In the rows, zero is written as 128.
The rows of R fall into several groups, and each row is roughly a mix of its group's hidden directions.
R, 117 rows:
[[127  59 116 133 126 170 150 162 135 127 132]
 [120 122 148  93  96 111 150 138 196 144 128]
 [104 130 143 177 136 147  77 100 103 120 154]
 [104  78 156 117 114  98 119 125 100 128  78]
 [116 123  85 132 130 173 106 171 170 114 129]
 [138 120 150 157 166  63 114 109 107 144 122]
 [119 120  88  99 157  95 187 145 136 126 117]
 [109 131 157 170 111 153  72 100 124 132 153]
 [123 167 129 102  87 192 139 138 137 122 132]
 [108 103 180 151 106  87 132 125  85 114 126]
 [150 174 146  99 129  81 144 114 149 150  97]
 [122  94  87 140 136 177 106 158 154 104 147]
 [140 120 133 133  69 183 150 132  94 131 135]
 [115  90  94 157 156  99  77 137 132 106 136]
 [110  84  99 149 151  93  75 137 127 118 120]
 [104 124 105 184 161 102 131  90  98 121 134]
 [128 185 155 118 143  78 119  96 121 137 109]
 [133 189 149 113 141  95 133  88 111 153 114]
 [175 153 102 129 152 116 100 132  73 128 111]
 [136 186 107 170 145 139 149 104 134 163 137]
 [ 99 102 146 171 134  96 136  99  90 123  92]
 [105 114 126 184 151  92 132  95  93 115 115]
 [146  92 162 135  91  73 136 116 110 107 143]
 [106 142  87 134 155 183 101 154 156 123 126]
 [144 122 114 117  65 178 148 153 112 121 120]
 [128 142  73 127 119 193 122 137 139 135 153]
 [130 130 124 127  76 192 154 151 111 122 126]
 [109 112  94 111 155 118 199 145 124 121 117]
 [123 106  96 142  73 163 124 163 137 111 156]
 [150 139 166 152  85 167  91 119 114 155 127]
 [ 73 110 147 132 120 118 128 113 186 122 158]
 [ 83 104 154 125 103 138 140 120 189 121 149]
 [171 134  93 105 158 124 143 148  86 102 101]
 [148 154 148 105  95 181 149 152 162 123 146]
 [139 116 113 135 160  55  94 111 126 124 121]
 [110 126 117 170 162 142  92 107  84  98 146]
 [145 131 153  69  93 164 141 155 150 125 135]
 [112 119 112 126 184  75  91 123 142 128 115]
 [ 90 141 129 111 185 112  97 142 148 149  97]
 [144 160 123 132 109 185 139 147 171 124 162]
 [ 85 113 182 143  99 150 138 124 158 147 151]
 [124  69 103 147 118 162 116 159 138  99 153]
 [104 132  98 159 162  98 136  84  92 151 124]
 [146 140 148  79  96 173 148 150 152 117 151]
 [128 183 148 129 107 175 167 152 136 115 125]
 [109 111 118  89 127 104 178 143 180 119 124]
 [155 150 160  76  99 160 156 147 142 122 142]
 [155 137 127 165  96 173  88 105 101 142 119]
 [108 159 176 137 113  87 137 107  85 140 112]
 [161 138 140 159  79 149 168 130  95 108 142]
 [101 125 118 100 179  96  91 121 166 140 119]
 [109 129  93 164 166  90 119  94 100 151 118]
 [ 96 115  94 174 158 102 117  93 102 145 117]
 [118  79 110 137  95 168 144 176 140 123 133]
 [147 138  78 150 161 130 122 120  68 120 116]
 [150 106 168 124  90  68 149 117 114 123 129]
 [124 101 110 173 158  93  87 136 127  91 137]
 [129 144 140  88  92 185 156 137 150 150 133]
 [101 114 116 116 189  91 104 138 159 137 109]
 [148 170 140 139  80 169 160 145 107 111 126]
 [ 99 120 182 120  95 131 146 136 174 154 144]
 [130  69 107 142 102 149 122 168 150  99 146]
 [144 125 112  75 152  92 161 157 147 102 113]
 [136 144 126 135  77 187 155 147 103 113 128]
 [155 160 145  73 103 162 150 146 149 141 142]
 [162 148 112  68 128 144 118 156 154 129 162]
 [ 87 143 128 116 190 117  91 110 154 134 132]
 [133 116  91  84 144  98 164 142 163 100 114]
 [ 91 122  94 182 148 120 123  94 113 157 114]
 [135 157  75 117 149 185 119 119 143 142 146]
 [131 130 139 168  92 172  80  98 124 139 133]
 [123 130 178 138 127  63 118 107 103 112 119]
 [146 124 136 147  74 170 144 110  86 120 154]
 [104 136 128 108 186  89 101 130 165 142 112]
 [131 131 111  82 139  76 161 148 166 134 120]
 [154 139 141  94 168 102 152 168  89 114 117]
 [137 144 131 126  72 189 152 144 108 123 128]
 [145 116 177 116 126  64 151 116 122 133 104]
 [152 194 113 147 151 123 155 105 125 155 145]
 [143 155 150 129  82 179 173 139 128 124 139]
 [123 140 135 134 183  74 116 103 162 119 144]
 [134 151 147 136  87 186 172 147 116 124 132]
 [136 190 131 108 165 113 125  87 125 153 114]
 [134 121  83  92 156  97 176 146 137 111 111]
 [115 113  89 103 150 111 195 144 137 123 115]
 [135 163 128 117  82 181 159 158 131 115 119]
 [118 170 140 102 169  93 100 114 170 136 124]
 [131 188 139 106 162 113 138  99 126 161 100]
 [133 181 151 111 158  83 121 103 139 140  97]
 [131 179 129 158 138 137 176  89 109 145 139]
 [142 137  95 145 174 124 121 128  63 111 123]
 [114 133 120 141 104 195 165 155 118 103 133]
 [121 109 120 135 175  68  89 105 127 135 125]
 [122 145 136 129  89 192 159 160 112 126 116]
 [144 115 149 139  74 172 144 113  88 145 145]
 [179 147 121 118 155 120  97 141  77 105 112]
 [101  96  95 158 158  87  95 111 107 136 112]
 [ 98 102 121 126 189  90  96 122 142 144 117]
 [101 141 125 104 185 109 112 123 183 129 132]
 [136 108  88 113 139 193 153 147 145 152 129]
 [129 153  71 126 124 182 107 134 149 125 154]
 [143  87 172 129 146  68 128 116 123 107 118]
 [146 143 119 120  75 168 165 166 128 113 114]
 [126 170 148 122  90 189 153 146 120 131 123]
 [153 140 189 139  98 159  95 136 107 144 129]
 [158 169 168  96 102 156 168 136 138 132 130]
 [156 132  68 145 147 141 113 112  85 107 109]
 [117 141 144 142 188  75 104 103 137 135 133]
 [ 82  68 117 153 119 126  97 128 125 131  97]
 [123 148  83 117 131 194 140 145 145 154 128]
 [153 113 170 120 123  71 149  92 101 130 130]
 [162 146 160  81  98 152 133 165 157 128 126]
 [ 98 119 114 193 147 105 123  97 107 141 105]
 [127 143 140 154  97 183 169 151  98 115 129]
 [113  89 105 141  91 176 139 173 133 123 140]
 [126 164 136 128 101 186 172 117 144 150 140]
 [168 127  70 125 143 144 127 125  95  96  99]]
Each list below has one row that fits no group; the rest each fit one group, if only roughly. Name that row.
  Z_285: [144 178 148 116 114  97 144  83  97 153 126]
  Z_615: [178 141 145 116  61 133 144 114 120 134 142]
  Z_130: [126 157 135  87 117 160 181 101 117 155 146]
  Z_737: [105  85 118 130 126 100  75 151 139 139  88]
  Z_109: [157 176 133 100 121 105 155  86 117 163 123]
  Z_830: [113 145  94 119 129 181 136 170 161 148 105]
  Z_408: [148 119 136  92  86 184 145 139 100 108 122]
  Z_476: [150 143 155 104 171  83 138 111 152 141  90]
  Z_413: [148 126 164 122 146  56 133 101 128 114 112]
  Z_863: [137 102 162 143 111  87 125  88  91 104 156]

Z_408
  Z_68: [ 95  94 121 158  90 165 129 152  95 110 148]
  Z_828: [137 146 180 141 107 125  67 122 136 150 147]
  Z_595: [149 145 124 112 107 173 117 167 180 126 151]
  Z_816: [157 151 127  92 163  95 150 113 161 157 100]
  Z_238: [123 121 159 112 104 125  85 119 188 102 145]
  Z_894: [136  99 167 112 118  95 181 124 102 151 106]
  Z_283: [113 162 125 105  86 160 153 165 147 113 162]
  Z_527: [134 125  76 149 163 142 139 118  76 101 114]
  Z_73: [141 176 128 113 126 163 174 107 128 130 171]
  Z_580: [150 167 131  97 144 129 166  98 121 177 109]

Z_283
  Z_182: [141 163 150 131  94 182 161 142 156 148 122]
  Z_152: [120  98 102 142  80 178 145 155 119 131 152]
  Z_993: [162 104 146 161  87 147 163 119  93 138 153]
  Z_757: [ 92  80 129 163 119 148 106 165 125  93 131]
  Z_535: [146 134 164  68  91 151 144 150 138 141 115]
  Z_229: [103 137 128 113 180  89  80 108 142 145 123]
  Z_873: [106  90 108 151 124 151 101 180 146  93 132]
  Z_807: [114 192 152 118 123 114 146 109 106 165 102]
  Z_658: [106  80 118 148 148  93  93 126 108  85 133]
  Z_964: [125 113 129 175 159  72 103 122 104 119 105]
  Z_124: [132 132  93 112 130 168 140 170 178 146 105]
  Z_824: [146 115 166 162  71 129 155 134 106 105 146]

Z_824
  Z_169: [181 142 103 131 141 144 105 132  74 110 104]
  Z_351: [158 177 154 116 117 160 171 128 138 113 159]
  Z_10: [137 122 173 130  91  67 129 116 102 107 132]
  Z_62: [136 177 148 117 115 157 189 125 107 114 127]
  Z_258: [123 119 181 151  93 177  96 119 131 122 141]
  Z_792: [152 131 118  97 120 159 114 163 165  98 174]
  Z_114: [124 118  62 120 137 120 185 125 135 136 109]
  Z_634: [107 127 137 101 116  89 120 124 200 129 141]
  Z_312: [106 101 100 148 105 172 107 161 119  98 159]
  Z_751: [118 108  99 118 138 185 142 173 153 147 107]
  Z_430: [107  76 129 150  80 154 142 156 105 120 144]
  Z_184: [115 108  96 148  95 177 114 139 110 113 173]

Z_62
  Z_63: [111 117 100 129 167 178 110 161 168 128 113]
  Z_226: [152 164 168 101 156  98 117 117 108 164 103]
  Z_524: [ 68 110 162 136 134 118 142 122 166 137 163]
  Z_19: [118  85 130 157 150  79  97 122 108  91 122]
  Z_43: [172 160 139  76 119 142 126 163 156 135 144]
  Z_39: [150  83  82 131 122 165 118 137 146 102 162]
  Z_29: [ 89 107 115 160  92 170 116 147 105 106 154]
  Z_736: [110  72 137 155 104 121 108 165 134  87 138]
  Z_410: [168 135 131  87 121 136 102 174 165 110 149]
  Z_911: [148 177 125 108 117 168 169 119 136 128 170]
  Z_277: [128 133  88 114 141 187 147 149 167 151 117]

Z_226
  Z_528: [131 171 134 143 112 185 175 121 138 126 148]
  Z_534: [146 119 145 130  64 169 145 137 107  98 140]
  Z_977: [138 138  84 169 133 160 112 102  81 140 113]
  Z_164: [118 105 129 137  88 195 149 135  98 132 140]
  Z_254: [109  79 119 139 123 158 132 184 158 110 114]
  Z_318: [104  90 113 170 154  97 110 118 104  87 137]
  Z_981: [163 138 125  79 113 140 107 176 167 127 138]
  Z_252: [ 92 101 121 157  96 178 127 154  96 126 145]
  Z_767: [149 148  96 109 125 152  95 163 178 152 140]
  Z_591: [133 127 126 142  95 177 173 173 114 114 115]

Z_534
  Z_946: [136 116 132 146  90 180 178 136 121 109 153]
  Z_196: [133 148 167 106 141  85 154 125 132 157  79]
  Z_637: [136 172 129 118 177  90  93 104 145 119 110]
  Z_776: [ 90 118 182 114 126 115 121 135 173 112 163]
  Z_991: [111 126 171 166  85 146 101  97 120 152 114]
  Z_841: [131 130  78 119 153 177 113 152 173 126 127]
  Z_610: [ 94  66 114 141 133 104  88 132 116 103 120]
  Z_599: [117  98 126 140 183  75 108 121 128 152 108]
  Z_979: [102  88 121 140 118 189 149 167 124 138 123]
  Z_649: [ 87 116 156 109 120 103 151 135 188 139 151]

Z_991
  Z_573: [113  80 114 153 125 126  73 159 153 110 117]
  Z_453: [147 132 109 107 150  65 121 143 173 117 109]
  Z_709: [130 130 181 132  94  78 150 120  97 136 109]
  Z_915: [170 140  78 126 150 136 133 129  78 121 100]
  Z_987: [101  70 118 144 132 103  80 142 125 117 101]
  Z_301: [143 106 163 132 151  75 121  85 103 107 139]
  Z_718: [157 190 158 124 116 136 169 121 130 155 116]
  Z_385: [119 105  84 101 147 102 163 161 135  93 104]
  Z_897: [152 170 148 102 118  96 159  92 112 162 118]
  Z_214: [105  70  94 121 140 110  77 142 132 118 128]
  Z_255: [155 126  92 138 155 153 145 130  68 101 109]
  Z_103: [139 166 135  74 122 140 177 112 110 138 152]
  Z_213: [118 166 172 120 124  78 142 124 121 148  88]
  Z_722: [127 165 116 105 107 169 154 117 144 184 127]

Z_385
  Z_319: [119  98 133 163 150  72  98 126 106 115  96]
  Z_533: [ 87 138 136 145 176 106  80 133 156 147 127]
  Z_498: [152 157 130  99  70 169 149 131 148 117 141]
  Z_313: [153 163 149 104 131 102 168 105 122 170  97]
  Z_860: [139  70 116 144  78 133 144 147 118 112 161]
  Z_491: [116 160 179 129 120  73 135 111 116 137  97]
  Z_458: [155 170 131 102  66 153 148 127 142 118 136]
  Z_690: [148  55 118 136 107 143 130 140 133 101 160]
  Z_181: [ 88 100 116 175 135 109 117 102 108 152  89]
  Z_57: [136 171 135 106 182 102 114 106 152 141  98]
  Z_558: [128  87  95 149 115 162 103 136 128  95 174]

Z_533
  Z_464: [147 183 126 116 132 153 180 104 123 137 159]
  Z_985: [ 99  84 124 161 113 153  97 167 135  94 131]
  Z_764: [146 181 121  91 131 145 169 107 118 156 151]
  Z_698: [137 127 171 121 152  58 123 111 134 120 103]
  Z_56: [138  79 102 146 155 146  91 127 138  91 160]
  Z_967: [156 170 149 100 114 107 158  96 116 168 114]
  Z_154: [163 152 148 148  86 144 175 118 120 105 157]
  Z_235: [117 182 141 128 172  95  95 109 139 125 104]
  Z_18: [139 165 155 102 116 142 187 103 104 149 135]
  Z_625: [129  96  95 129  96 186 153 155 128 141 146]
  Z_740: [109 115  85 174 169 104  91 120 126 125 142]
  Z_111: [114 145 136 107 107 175 185 109 124 125 161]
  Z_282: [100  99 108 163 149  92  75 110 115 138 136]

Z_282
